Named turns come first, each shown by rows before and after it. Which turns, in which order, take the first row of each pair that follows to the second? Write the first one first, as in the answered first pair.
turn K_975:
[6 -2 -2 -3 -12 -15 -3 12 -12 -20 -2 0 -7 9 24 -7 12 -6 1 11 16 4 -8 -6 13 -1 5 -3 -4 -10 -11] => [7 0 -5 0 -15 -16 2 12 -8 -25 -3 1 4 2 17 -8 15 6 -4 17 11 -1 -9 -7 6 -8 -1 -6 -4 -10 -15]
[-2 5 -1 -7 16 -4 -11 -5 -21 -14 1 10 1 3 9 11 -5 -7 2 3 6 8 1 -5 -3 13 -2 -8 -2 10 12] => [0 7 -2 -6 13 -7 -9 -1 -22 -21 -1 14 3 -1 6 14 -4 1 -4 4 6 1 1 -4 -2 5 -6 -11 -2 8 9]
[7 -3 5 17 1 -11 -9 27 11 5 2 13 -33 8 3 -5 -11 -13 -1 7 14 -7 -5 0 14 11 11 -5 -5 -2 0] => [6 -3 2 22 -5 -12 -7 30 17 -6 0 15 -24 -3 -6 -5 -7 5 -7 13 8 -16 -8 -1 9 -1 4 -9 -4 -5 -4]
[3 -5 -3 5 1 3 2 14 8 7 -2 -2 -8 -9 2 -4 6 -4 -4 2 6 3 -3 3 -5 3 10 12 3 14 5] => [5 -4 -1 3 -1 5 0 13 7 6 -5 -4 -9 -10 0 -3 5 -2 -3 6 4 4 -2 6 -3 1 8 11 0 13 3]
turn K_30:
[-4 6 -3 -3 13 -1 -1 20 -11 0 6 -1 -17 7 2 0 0 -13 -2 -2 -3 -8 -16 11 6 2 -3 -8 -11 4 8] => [-1 1 -4 1 14 -2 -1 19 -7 -1 9 -1 -14 7 1 -5 -1 -9 -6 -1 -2 -11 -17 9 3 3 -2 -4 -9 4 8]
[-10 -3 -5 -9 4 -7 -6 -6 4 13 -3 -6 -2 -1 15 -3 13 -8 6 -9 3 8 -1 6 -11 19 22 1 1 3 17] => [-6 -1 -3 -11 4 -4 -10 -6 5 13 -4 -5 -5 -2 18 -1 12 -7 8 -9 2 10 -3 5 -8 15 23 4 1 1 15]
[-6 -11 -10 13 2 -1 15 -8 2 -4 -12 2 4 5 -5 -7 4 -10 5 -5 -1 -1 39 9 -3 6 0 4 9 22 -14] => [-8 4 6 2 -2 8 8 -7 -10 -10 -11 4 -6 9 11 3 3 -12 15 -12 9 7 33 2 11 -3 -2 -6 2 15 -17]
[2 -8 -2 3 2 6 -5 2 2 0 2 3 -8 2 4 -3 2 -16 7 -3 -1 4 -2 12 5 15 7 5 -1 3 2] => [1 -9 -1 1 4 6 -6 4 1 2 0 3 -7 2 5 -6 2 -18 6 -4 0 6 -3 13 4 14 8 4 -3 2 1]
turn K_141:
[-3 -4 1 8 6 -6 -13 21 11 -14 -3 3 -21 -9 -5 10 0 -7 3 -15 -5 -3 -8 -1 4 8 4 6 12 8 -1] => [-3 2 7 -8 5 -3 -8 8 7 -1 0 -3 -21 -1 3 8 -7 -15 12 -23 -3 9 -7 -7 9 10 3 7 6 5 -1]
[-17 -12 -10 1 -3 3 7 -17 4 3 6 5 2 -2 -8 -8 2 -21 0 7 -6 6 6 0 -11 12 10 0 -7 6 13] => [-13 -14 -12 9 1 1 3 -6 5 3 7 6 2 -8 -13 -14 -2 -16 -7 15 -6 7 0 0 -13 8 10 5 2 9 15]
[-15 -2 -8 11 -5 -12 9 -15 -3 -6 -8 1 9 -9 -8 0 8 -4 2 -1 -13 -16 8 11 -1 12 2 -9 -10 7 -7] => [14 -9 2 8 13 -2 -4 12 7 4 4 -4 2 -1 -4 -17 -17 5 -12 4 -2 -1 -10 -1 -11 -1 7 17 2 6 7]
[0 11 -11 3 0 -3 11 -2 1 4 6 12 10 0 -18 7 -1 17 -14 -3 -5 -2 -11 0 -4 1 -14 -1 4 -3 6] => [2 15 -3 -8 2 3 10 -5 -2 14 11 7 8 5 -10 5 -8 15 -10 -9 -3 7 -12 -7 -2 0 -16 3 0 -4 6]
Pairs:
(2 to 3 turns a pair)
[12 -6 13 3 3 12 -6 10 -2 3 -3 5 -18 3 -2 -1 1 -12 -5 6 2 10 -1 -1 3 3 3 4 11 11 8] => [8 7 18 -12 -3 18 3 -7 -3 8 -6 3 -5 2 2 -1 3 -7 -1 -2 -1 15 -5 -9 2 -5 -2 0 0 8 4] | K_975 K_975 K_141
[3 -8 -6 10 -10 6 5 1 -1 1 0 -7 -5 -13 -14 -14 -1 13 -4 15 0 -1 -1 -1 -9 -4 -15 13 -5 -5 -9] => [-2 -6 -2 -3 -8 10 3 -11 -7 15 2 -10 -15 0 -2 -10 -2 -11 10 4 5 13 5 -3 3 12 -8 10 -8 -4 -8] | K_975 K_141 K_975
[6 -2 -8 4 0 -6 1 -1 10 0 3 -4 13 -5 -8 -8 -2 14 -10 8 0 -6 -8 -4 -4 -15 -14 7 0 -4 2] => [-12 -1 -15 5 -1 -12 4 -17 4 3 0 -4 8 -1 -7 2 11 -9 7 2 -7 -8 11 6 7 9 -8 -4 -4 0 -1] | K_975 K_975 K_141
[11 -4 4 11 1 -3 -12 20 3 -11 -2 2 0 0 -4 7 3 14 -4 10 5 -9 -9 -1 -5 -8 4 -1 4 1 1] => [19 -2 9 2 7 5 -15 19 3 0 2 -2 -2 7 2 4 -3 8 -5 6 9 0 -10 -9 -7 -8 7 4 2 1 3] | K_141 K_141 K_141
[-5 7 -8 3 -10 -1 13 -8 3 -5 0 0 15 -7 -4 2 4 12 0 8 -5 -22 9 -6 3 0 -18 -7 -3 -6 -6] => [-1 5 -2 -8 1 6 3 -6 -7 4 5 -4 -6 12 14 6 -2 -12 12 -4 5 -4 14 -7 19 19 -5 -5 -1 -2 -2] | K_975 K_975 K_975
[-9 2 -3 16 11 0 4 -1 -12 9 -1 -8 3 1 4 -4 9 -13 3 -24 12 4 3 0 16 16 -15 14 0 13 8] => [-9 4 -6 25 3 -4 4 3 -9 -9 -8 -4 12 -13 -6 -3 15 9 -5 -16 7 -8 1 2 12 -2 -21 7 1 10 3] | K_975 K_975 K_975
[5 -13 -11 8 0 1 20 -13 15 9 0 -3 17 14 -5 -15 -11 -6 6 -6 -6 0 15 3 -17 4 -3 4 -8 4 7] => [13 -20 -8 12 12 0 4 8 12 3 1 -1 -2 19 1 -15 -17 -9 5 -6 2 4 11 3 -10 7 5 11 1 8 12] | K_975 K_141 K_141
[-6 5 8 -5 -2 4 -6 4 -7 -11 -6 4 -13 -2 9 12 8 4 6 -4 3 -7 0 0 11 -5 -7 -11 -3 -2 -9] => [-6 1 6 2 -2 3 -9 9 -6 -14 -6 6 -14 -6 6 12 8 6 6 1 2 -9 -2 3 8 -7 -4 -10 0 -2 -8] | K_141 K_141 K_141
[-7 -8 -7 -11 6 6 -8 2 -2 5 0 5 -21 10 -1 11 18 -4 -6 -17 4 2 17 5 14 17 2 -2 5 19 -3] => [7 -6 6 -17 10 12 -7 16 2 9 10 -1 -14 10 3 0 3 15 -19 -16 9 14 0 -9 3 -7 -5 10 12 13 3] | K_975 K_975 K_141
[8 8 13 0 3 5 -3 14 -7 -4 1 4 -3 -3 10 1 -8 14 -10 6 3 12 -11 -4 0 -16 -10 1 1 -5 -10] => [8 12 15 -8 2 8 -1 6 -9 -1 2 1 1 0 13 1 -8 8 -5 0 7 16 -9 -5 0 -12 -12 -4 -3 -6 -8] | K_141 K_141 K_141
[3 -7 -3 1 -1 2 -16 7 -6 -10 10 6 -26 -1 15 1 -5 0 -9 -1 4 14 -1 -2 2 -8 2 -5 7 7 3] => [-5 5 4 -6 -13 4 -8 -5 -6 -10 11 4 -11 -5 18 4 -2 13 -9 -4 3 14 -5 -7 1 -21 -8 -10 -1 0 -3] | K_975 K_141 K_975
